A state moves one step at a time under one of 6 hidden systems, and each row is a state written as 22 numbers. Each run below is a few steps of one system.
trace 1, nog:
[[ 21  53 -23  13  -1  -3  -9   9  18  16 -27 -13  -3 -24   4 -23  -4  -1
    2 -12  22   8]
 [  2  10  -4   2  33  -7  24  27  34  -6 -44   1   5 -11  -2  20   9   2
   -6  24   6 -13]
 [-40 -20   2 -16  17 -14  20   5  -3  -3   9  24  14   7   0  36  26 -10
  -14   7 -15 -12]
 [-24 -21  10 -10 -15   5  -4   4 -28  -1  48  10   1  22  15 -13  10  -8
  -11 -21  12  -9]
 [  6   1  17 -11 -37  21  -8   8 -10 -10  19 -24 -14   0  -3 -36 -22  15
   12   0  13   7]
 [ 19  28   3   8  -7  -1  -4   0   3  -1 -19 -23 -10 -35 -41  -1 -20  15
   16  10  -3  18]
 [ 26   3  -7  27  43 -17  -1  -1   8   7 -24  11   2 -11 -27  34  -2  -6
   -4   2  -4   0]
 [  4 -38  -6   6  24  -2   4 -13   5   0   1  25   8  34  28  33   8 -11
   -7   0 -15 -15]
 [-26 -15  -9 -10 -34  10  -4 -23 -11   3  20   2   1  29  49 -10   9  -6
    0 -10 -11  -1]
 [-13  34   0  -4 -33   6  -4   0  -8   3  -3 -26 -14 -14  18 -51   2   3
    3  -6  17  12]]
trace 2, kiba, 10 rows:
[[ 19   4   5  11   8  14  22 -13   0  13 -23 -11  -8   2  18  -6  -9  -8
   15   5  -5   9]
 [  3  15  -7  16  22   7  19  -9   3  11 -22   2   9 -13   9   2  12 -19
   -4   7   2  -6]
 [ -4   3  -9  10  18   1  -3   3   8  -3  -3  13  16  -2  15  -7  21 -12
  -20   8  13 -19]
 [-16  -7  -3 -13  -7   4 -16   5  10 -17   7   2  17  -6   7  -9  15  -1
  -14  16  10 -19]
 [-18   4   2 -20 -21  -2 -21  10   2 -18  13 -10  10 -15 -19  -2  -1   3
   -6   2   9  -7]
 [  3  -2   9  -8 -10  -6 -12  18  -4 -11  12 -11 -11  -6 -29   8 -17  15
    6  -9  10   3]
 [ 12 -18  10  -2   1  -4   7   5  -9   4   7  -3 -22   2 -18  26 -17  18
   16  -6  -5   7]
 [  6 -11  -2   4   4  -4  17 -15 -13  23   5   9 -20   8   7  22  -4   8
   15 -11 -19  13]
 [  3   8  -8  13   0   0  16 -16  -8  23  -5  10 -14  15  32  -7   4  -1
    7  -7 -16  14]
 [ -2  22  -1  12   4   7  16  -7   8   6 -23  -1   3   6  28 -27   8 -10
   -3  13  -8   8]]
trace 3, mek:
[[ 15  32  -7 -25  -8  20  -7  36  26   0  14  -1  28  -3 -17   2 -26 -13
    3 -23  24  -7]
 [ 10   3  -2  29   7  23  19  18  -2 -15  -4 -19  10  -5 -32  34 -17  -6
    0  -5  28 -30]
 [-18 -35  15  22   8   1  20 -20 -36 -11  -7 -22 -17 -15 -14  30  14  -2
    3   9   9 -18]
 [-16 -30  16 -16  -7 -12  -1 -31 -39  20  17   0 -34 -16  17 -11  22   8
    9  -1  -4  12]
 [ 19   3  -4 -26 -17   3  -6  -4   4  34  24  19 -26  -1  29 -30  -4  28
   20  -6 -13  25]
 [ 27  34 -27   6  -7  14  14  16  37  17  -4  21   2  14   9   1 -19  26
   14   7 -27  13]
 [ -8  31 -19  43  17  -7  22   8  23 -14 -33   9  20  21  -6  22   0  -5
  -15  15 -27  -3]
 [-38   2  12  22  20 -24  -2  -5  -5 -36 -29  -6  23  19   3  -6  21 -36
  -33  14  -7  -5]
 [-22 -11  31 -36   0 -12 -34  -2  -7 -29   1 -18  21  -7   3 -36   8 -39
  -19  -1  23  -1]
 [ 26  -2  15 -48  -8  17 -39  14   7  -3  24 -17  15 -33 -21 -20 -21 -13
    8 -17  41  -6]]
trace 4, nog (10 x 22):
[[ -5 -14 -12   0  -8  23  13   1   4  -1   7  -3   7 -10   2  27   6   8
    4  10  11 -28]
 [-21 -11 -10  16 -16  -1   2  -8 -19  -5  12  -3 -16  -8   2   9  18  22
   -4   6   4 -14]
 [  4  -6   7  14  -2 -17 -11   1 -15   1   8   3 -32  -1   1 -23   7  27
   -2   5   1   9]
 [ 22   8   9  -4   9 -14  -6   8   9   7  -1  12 -14   3  -8 -17 -12  19
    8   8 -21  27]
 [ 13  22  -6   5  12  -1   6   7  17   7  -2  18  17  15  -9   7 -16  -8
    0  -3 -25  16]
 [-10  10  -5  15   5  10  12   0   8 -13  -7   1  29  28   9  11  -7 -29
  -11  -6  -6  -9]
 [-29  -8  10  -1 -12   7   2 -11 -10 -24 -12 -24  17   9  16  -6   6 -30
  -10   3   9 -12]
 [-14  -5  16 -26  -9  -3 -19 -11 -13  -8  -5 -26  -1 -32  -2 -17   9 -17
    0   0  23  -2]
 [ 21  -2   3 -31   9  -3 -21   9   6  12   4  -5  -9 -45 -19   2   0   7
   11  -3  27  -4]
 [ 24 -12 -20  -9  10   4   2  15  17  17  11  17 -10 -16 -12  41  -3  28
   13  -2   9 -16]]
trace 5, Vip (10 x 22):
[[-17  -9  -5   2 -15 -24 -34 -22 -17  -7   9  -5  -7   3   4   2   7  -3
   -7 -17  -1   6]
 [ 10  -1   1 -21 -11 -11 -26  10   8   0   0 -10 -15   8  19 -20  -9   5
    4 -17  16   9]
 [  9  14   2 -29  -4   1  11  15  20  12 -17 -10  -7 -11   1   5 -15   4
   19  -3   1  13]
 [  2  16  -5   7  18  -3  29   8  -2  22  -8   7  -7 -11 -11  24  -1   0
    8  -6  -4   5]
 [ -8 -11  -2  25  19   0  29   3 -13   7   4  14 -10  11  11  10  18   4
   -8   5   0 -12]
 [-27  -8   5   5  -9  10  11  -8 -11 -10   9   3   8  12  22 -18  20  -6
  -12  15  -5  -9]
 [ -8  19   8  -5 -12  12 -15  -1   2 -14  10  -3  25  -1  -2 -34  -3 -17
  -11   5   0   3]
 [ 24  10   7  -7   9   6 -22  12  19 -16  -2  -4  22  -7 -27  -5 -21  -9
   -2   8   2   2]
 [ 16 -20   0  -6  13  -4 -12  -1  10  -9  -7  -2   5 -10 -27  41 -13   2
    6   3  -2  -7]
 [ -7 -28 -10   3  -7 -14 -11 -17 -18   4   5  -6 -21  -3   4  39   6   8
    6 -19   8 -10]]
trace 6, lelab:
[[-19  -4  18  -1  14  16  33   7  -6  -9 -12  -7  10 -10   5 -11  18 -16
   -8  24  10 -17]
 [-11   2  13 -15   0  19   0 -10 -14  -3  16  -3  25 -30 -20  -6   7 -25
   -3   7   9  -9]
 [ 20  -1   3   3   1  11 -27   7  -4  -8  24  -2  10 -16 -27  -7  -9  -3
   -4  -7  23 -12]
 [ 19 -22  -3   6 -12   3 -21   2   0 -12  10 -11 -16  -4 -16  15 -14  27
   10   3  12 -11]
 [  3 -18  -6   2 -12 -19 -13 -14 -11   7   4  -2 -31   2  -1  25  -6  24
   13 -12 -12  12]
 [  6  -3  -5   1   4 -22   1  -3  -5  22   2  15 -32  17  24  -3   2  18
    6 -15 -15  22]
 [  1  16  -6  -5   1   1  21   2  16  19 -12  15  -8  17  35 -15   3   7
    6   7 -22  17]
 [-15  36  -8   4   2  10  24   1  21   2 -20   6  25   7  12  -8   2 -17
   -5  13 -23   7]
 [-22  26   2  16  13   6  12  10  10 -22 -20  -2  36   1  -8  -7  11 -31
  -22  15   2 -12]
 [-21 -10  19   0  10   8  -3   7  -5 -34  -6 -18  29 -13 -18  -2  12 -30
  -20  17  24 -28]]
trace 7, kiba:
[[ -3  -1  -7  19   4   2  -6  29  11 -20   6   7   3  15   7 -11  12  13
  -21   8  24 -27]
 [-30 -21  11 -18 -12  -3  -3   4   3 -28  -1  -8   6  -4  -8  11  10   9
   -6  27  -7 -11]
 [-19   6  10 -22 -10 -19 -20   3 -12  -4  20   1   3  -9 -27   4  -4  -5
   -3 -15  -6  15]
 [ 24  -8  13  -5  -3   2 -12  12  -4   1  17  -3 -14  13 -10  -7 -28  10
   10 -17   4  12]
 [ 18 -13   4   4  -3  15  19 -12  -2   7  -7 -12 -11   1  -3  22 -20   5
   24   2 -12   4]
 [ -1   8 -14  22   7  -4  17 -19 -13  21  -9   2 -10  -2   9  20   6  -7
    5 -13  -7   4]
 [  1   2  -7  17  13  -8   5  -6  -3  11 -10   8 -12  11  34 -17  16  -1
   -7  -1   2   0]
 [ -7   8   3 -11   4   3   4  -1  14  -2 -17   0  10  -7  20 -24  14  -5
   -5  24  -4   0]
 [ -9  25   0 -12   5   6  -3  16  16  -9  -3   4  28 -14 -13 -12   4 -15
  -12  10   5  -5]
 [ -1  -1   3   1   2   8  -9  23   9 -22  11   1  20   4 -20   7  -7  -5
  -13   1  17 -21]]
trace 8, lelab (10 x 22):
[[ 14 -20  43   7   8   6  -5   0 -19 -27  -4 -25  -3   3 -23 -24 -19 -12
    0  13   8   4]
 [ 35 -31  22 -13  20   3 -18 -23  -5   0  -7  -9  -2 -19 -18  12 -17 -12
   18   5  -3   8]
 [ 38 -23 -19   3  18  -1 -25 -20   4  22   8  15  -4  -7   7  31  -5  -2
    9 -19   5  -6]
 [  9  -7 -39  20 -15   3  -9 -10   6  17   6   8 -19  11  38  19   8  22
    2 -17  10 -17]
 [-29  24 -24  10 -36 -10   9  -5  -4   9 -11 -12 -29   3  33  -8  14  24
    2  -8  -3   7]
 [-27  42   8  -9  -4 -25  18  16   3   7 -23  -4 -17 -11   3 -34  12   8
   -3   8 -12  30]
 [ -4  23  22 -23  31  -4  25  31  23  -2 -15  18  20 -11 -20 -18   6  -6
   -7  32 -18  14]
 [ -5  -5   9 -10  23  24  14  13  17 -17  15  25  54   5 -26  20   0 -23
  -12  24 -14 -20]
 [-14 -23   1  21 -10  25 -14  -6 -13 -34  31  -4  39  23 -13  18  -7 -29
  -19  -7  13 -35]
 [ -4 -30  17  16 -28   6 -31 -17 -33 -30   8 -46 -11   9   1  -8 -13 -13
   -3 -22  37 -15]]
trace 9, Vip (10 x 22):
[[-13  22  -7 -21   3 -11   9 -17 -12  38  -7   3 -10 -23  28 -15  20 -20
    6 -20   2  18]
 [ 18  29 -13   4  19  12  15  25  16  24   2  21   4  -8  18 -26  11   0
   -6  -2  21  -7]
 [-10  12  -8   6   8  24  32  21  23  -8  -8  11  23  -7  -5   9  11   7
   -7  34  -5 -23]
 [-34   8  -2  23  -3   1   6   0 -13 -23  12   6  25  -4 -31  16  14  -8
  -21  15 -10 -15]
 [-10 -21  16  14  -4  -7 -30   4 -17 -34  24  -2   8  15 -18 -11  -2  -4
  -22   0   9 -11]
 [  6 -27  22 -31 -21   2 -34  -4   1 -24  11 -19   2   5  -6  -7 -22   0
    7   0   2   5]
 [ 22   0   3 -26 -14  -1 -21 -12   1  11   1 -17 -10 -15 -15  15 -30  -1
   25 -22  -2  21]
 [ 33  -1 -11  10   9  -7   6  -5   0  28 -14  -6 -35  -5   4  25 -15  16
   23 -21   6  11]
 [ -2  -5 -13  13   8  -8  33  -9  -5  25 -24   1 -37   1  35  14  17  20
   11   3  -5   2]
 [-31  22  -9   9   1  -6  28  -4  -9  21  -6  13 -11   1  36 -25  34   1
  -10   7  -9   7]]
trace 10, kapu, 10 rows:
[[ -8 -13   7 -26   5 -28 -34   1 -15  11  36  26 -15 -20  -5 -21  23  17
   -9  -1   1  11]
 [ 22   9  -4 -22 -19   7 -19  23  14  13  39  21  -8  13   7 -29 -16  27
    7 -10  -2  13]
 [ 14  23 -15  16 -25  20  15  12  17   0   2  -6   2  25  -4  13 -34  17
   16  -7 -17   7]
 [-13   9  -1  36   2  -8  20 -13  -4 -17 -30 -15   6  22 -12  31 -12 -14
   -1   1 -25   8]
 [-22 -18  18  -1  21 -22  -7 -20  -8 -19 -24  -4  11   9   7   3  15 -32
  -15  10 -12   4]
 [ -3 -12  11 -42  11   2 -21  -5  10   0   3   5  21 -13  20 -20  14 -28
   -7   3  14  -5]
 [ 23  12  -9 -20   0  29  -4  15  16  15  13  -1  14 -22   7 -14  -3  -7
    6  -7  34 -17]
 [ 17   7 -13  26  -2  21  20  15  -1   5   0 -13 -12 -15 -14  17  -7  18
    8  -1  28 -23]
 [-13 -15  -2  29  -2 -16  11  -3 -24  -5  -4  -9 -33  -8 -17  30  10  26
    1   3   2  -7]
 [-22 -15   9  -7  -4 -37 -14 -11 -24   3   9   7 -32   3   2  -4  14  16
   -3  -6 -15  21]]
trace 11, kapu:
[[ -3   5   7  15  11  -1  -5  19   5 -18   2   9   8   8   0 -29  11   5
  -20  18   7  -9]
 [ -8  -4  -1 -23 -14   5 -12  14  20 -20   4  -4  14  -9 -15  11  -4  11
   -1  16   0 -11]
 [  4   9  -1  -5   1  -3 -14   9  -3  -3   9  -6   8 -10 -27  17 -13 -10
   -1 -21  14  -1]
 [ 17 -19  14  12  11  -3  -4   9 -10  -8   0 -10 -17  13  -4   3 -13   1
    3 -11  17  -4]
 [  2 -25   4 -11 -10  -2   0 -13  -6   4  -6 -14 -22   2  14  16  -5   9
   17  -5  -1   2]
 [  0   8  -4  -2  -4  -8   5 -19 -13  25  -3  -2 -18  -7  16  -2   3  -3
   10 -16  -6  17]
 [  6  14   0   9   8   1  17  -2   1  15  -8  11 -10   6  20 -21   7   5
    3  10 -13  14]
 [-11  12  -6  -2   1   8  21   3  15   2  -4  15  13   2   7   2   8   7
   -2  24 -24   0]
 [-22  18  -6   5   3   5   5   6   7 -10   7  13  31   1 -13   6   9 -14
  -16   9 -10  -8]
 [-13   1   8   4   2   5 -13  14   3 -29   7  -3  25   4 -15  -6   2 -16
  -20   7  13 -18]]
trace 12, mek, 10 rows:
[[ -4   0  23  -9  -8  18  19  34  -9  -6  41  15   1   6 -28 -17  -9  22
   -1  12  -1  -1]
 [ -2   3  13  12 -21  24  17  -4 -16 -11  25  -3   9   8 -35   8 -26   7
   10   8 -27   9]
 [ 11  -4   9  35  -5   2  -3 -33 -24  -4  -2 -13  -4  15 -13   4 -21 -11
    7  -7 -25  19]
 [ 21 -22   7   7  10  -9 -18 -33  -4   1 -19  -9  -8  17  23  -1 -11 -17
    8  -5 -14  14]
 [ 12  -5 -12 -25   9  -7 -18 -16  22  14 -18   3   6  -1  34   5   1 -18
    6 -10   0   5]
 [  3  16 -27 -11   7  -1  -7  12  25  14  -8   8  10  -8  23   9  12  -9
   -6 -14  23 -15]
 [-15  10 -16   7   1   4  10  26  14  -7  -7  -2   4  -8   6  10  17   7
  -13   6  28 -30]
 [-31   3   6   3  -6  -2  14  16 -10 -16   0 -10  -5 -19 -16   0  19  13
   -9  19  13 -15]
 [-13  -2  23  -7  -5  -8   2   8 -22  -5  18  -1 -14 -16 -24 -18   6  14
   -1  11  -1  10]
 [ 15  -6  21 -10  -3   4  -2   4 -11   3  27  11  -8   4 -19 -14 -17  13
   10   2 -17  19]]

Name the system that made each run.
trace 13 (2 x 22):
[[  4 -10 -19 -16  -1  -1   5  -2  26  14 -19   6  -9  12  44  15   5   9
   10   1  -5  -4]
 [-22  32 -27  -4  -2  -8  15  11  22  13 -20   6   4 -10  20   8  19   1
   -5  -1   0  -4]]
	mek
trace 14:
[[ 22  15   6  -5   7   7   5   1  -3  18  -6  -7 -17 -38 -10 -23   2  10
   13   9  14   7]
 [ 18   5  -6   4  14   2  14   5   7  19   3  20 -13 -24 -13   3   8  29
    9  22 -12   4]]
	Vip
trace 15 (2 x 22):
[[-15  -1   7  -5   6 -10  13 -10 -16  10  14  18  -1   5  -9  13   5  -4
    1  -2 -29  17]
 [ -6  -4   9   2   0   6  -1  -6  -6  -5  19  17  15  26  13 -20   0 -13
  -10   3 -18   7]]
	kapu
trace 16, 2 rows:
[[ 13 -10  -3 -17 -18  15  -7   8  22 -11   6  -2   5   4 -13  20 -24  22
   15  13 -14  -2]
 [-15  10 -15   8 -17  -6   9  -3  -4   2  -1  -7  -3   7 -14  42 -11   3
    7 -19 -10   3]]
	kiba
trace 17, 2 rows:
[[-13   1  -9  12   9 -20  -9   1 -10   5  19  25  -2   4  -8  14  16   6
  -14  -8  -9   1]
 [ -9 -15   5   1  -7   2  -1   8  -1  -9  15  10  -6  24  24 -19   8  11
   -9   7  -2  -4]]
	lelab
trace 18 (2 x 22):
[[  2  -8   8  -4  16 -31 -26 -14   6  -5 -22   6 -10   1  17 -23  16   0
   -9  16 -15  17]
 [  5  14  -2 -40   9 -15 -21   8  23  11   2  21  12   0  12 -12  -1 -11
   -2  -7 -10  18]]
	nog
trace 19 (2 x 22):
[[-21  -4  -1  36 -33  16  20 -19 -20 -25 -15 -41  -9   8  -7  20 -11   5
    8   7  -6  -9]
 [-11   0  22  18  13 -35  -8 -25 -39   3 -18 -20 -26 -15 -13 -14  11 -15
   -3  -8   1  23]]
	lelab
trace 20, 2 rows:
[[-10  35 -17   9 -40   7   8  -1   6   0 -16 -28 -10   8  15  -6 -17   7
   12 -15   0  10]
 [  3  33  12  19  16 -19  19  18   4  -3 -40 -15 -16   0  -9 -18  -8  -1
   -1   5  -2  23]]
	Vip
trace 21 (2 x 22):
[[ -9  25 -20  24  -3  -3  14  28  37 -28 -46 -17   6  20  16   9  -2   7
  -11  12  10 -17]
 [-56  -4  11 -12   4 -33  18   5  -5 -23 -32 -12  -2   3   1  20  23 -12
  -14  10  -9   1]]
	nog
trace 22:
[[ -9   5  -9  -7  -3   3  18  -3  20   2 -27  -6   2   6  26   9   2  -2
    6  10 -10   0]
 [-13  28  -9   4  11  -9   6   2   9   5 -21   1  10 -14   6 -10  16 -14
  -11   3   3   1]]
	mek
trace 23 (2 x 22):
[[ -7   4 -14  -7 -47  18 -25  -3   0 -16  19 -26   9  -1  -5   6 -19   1
    5 -19  18 -12]
 [  3  10   4  12 -15 -22 -14  11 -11 -10 -14 -32 -32  -3 -23   6 -20  16
    8 -21  17  13]]
	lelab
trace 24:
[[ 27 -33  15 -49  14  11  11  11  13  18  -2  -2 -14 -10  14  18 -12   3
   25  -4  13  -2]
 [ -1  12 -24 -11   2  19  35   2   1  42  17  19   2 -21   4  38   8   1
   16 -15   1  -9]]
	mek
trace 25, 2 rows:
[[ -5 -10  11   0   9 -12   4  26   4 -16   3   6  -8   3 -23  12   0  19
   -6  14  -2  -5]
 [-14 -17   8 -20  -8 -10  -9   6  -8  -6  22   5  -1   8 -13  21  -7   3
    2 -13  -6   4]]
	kapu
trace 26, 2 rows:
[[ 14   2  10  -8  13 -18  -4  -5  -7  15 -18 -12 -24 -10   6  -7  -4  -6
   12 -15   8  20]
 [ 23   4   1 -16  21   5  17   2  12  27 -10  10  -3 -10   8   8  -5  -3
   15  -2  -4   9]]
	nog
trace 27 (2 x 22):
[[-35  -8  -8 -26 -15   5  14  -1  15 -13  -2  -1  26   3  -9  54  -3  -9
    4   5 -20 -11]
 [-27   2   3  12   1 -11  -1  11 -24  -6  22   1   8  25  -5  11   2 -27
  -18 -39  18  -7]]
	lelab
trace 28:
[[ 13   9  -7   8  19   7  -1   4  -6  21  20  19   8  -7   0  -3   7 -13
   -7 -16  16  -7]
 [  6 -15  -9  10  -9  21   0  -2   4  -5  11   3   1   7  20  -6   6  13
   -1  13   7 -21]]
	kiba
trace 29 (2 x 22):
[[  1   2  -3  -2  29 -11 -12  15  13  -7  -2  15  15 -22 -17   7  20  -4
  -19  14  14 -17]
 [ -4 -21  -8 -21  -1   0 -23  14  14  -9  28  20  14   2  -2  14   7  11
  -10   3   6 -19]]
	kiba
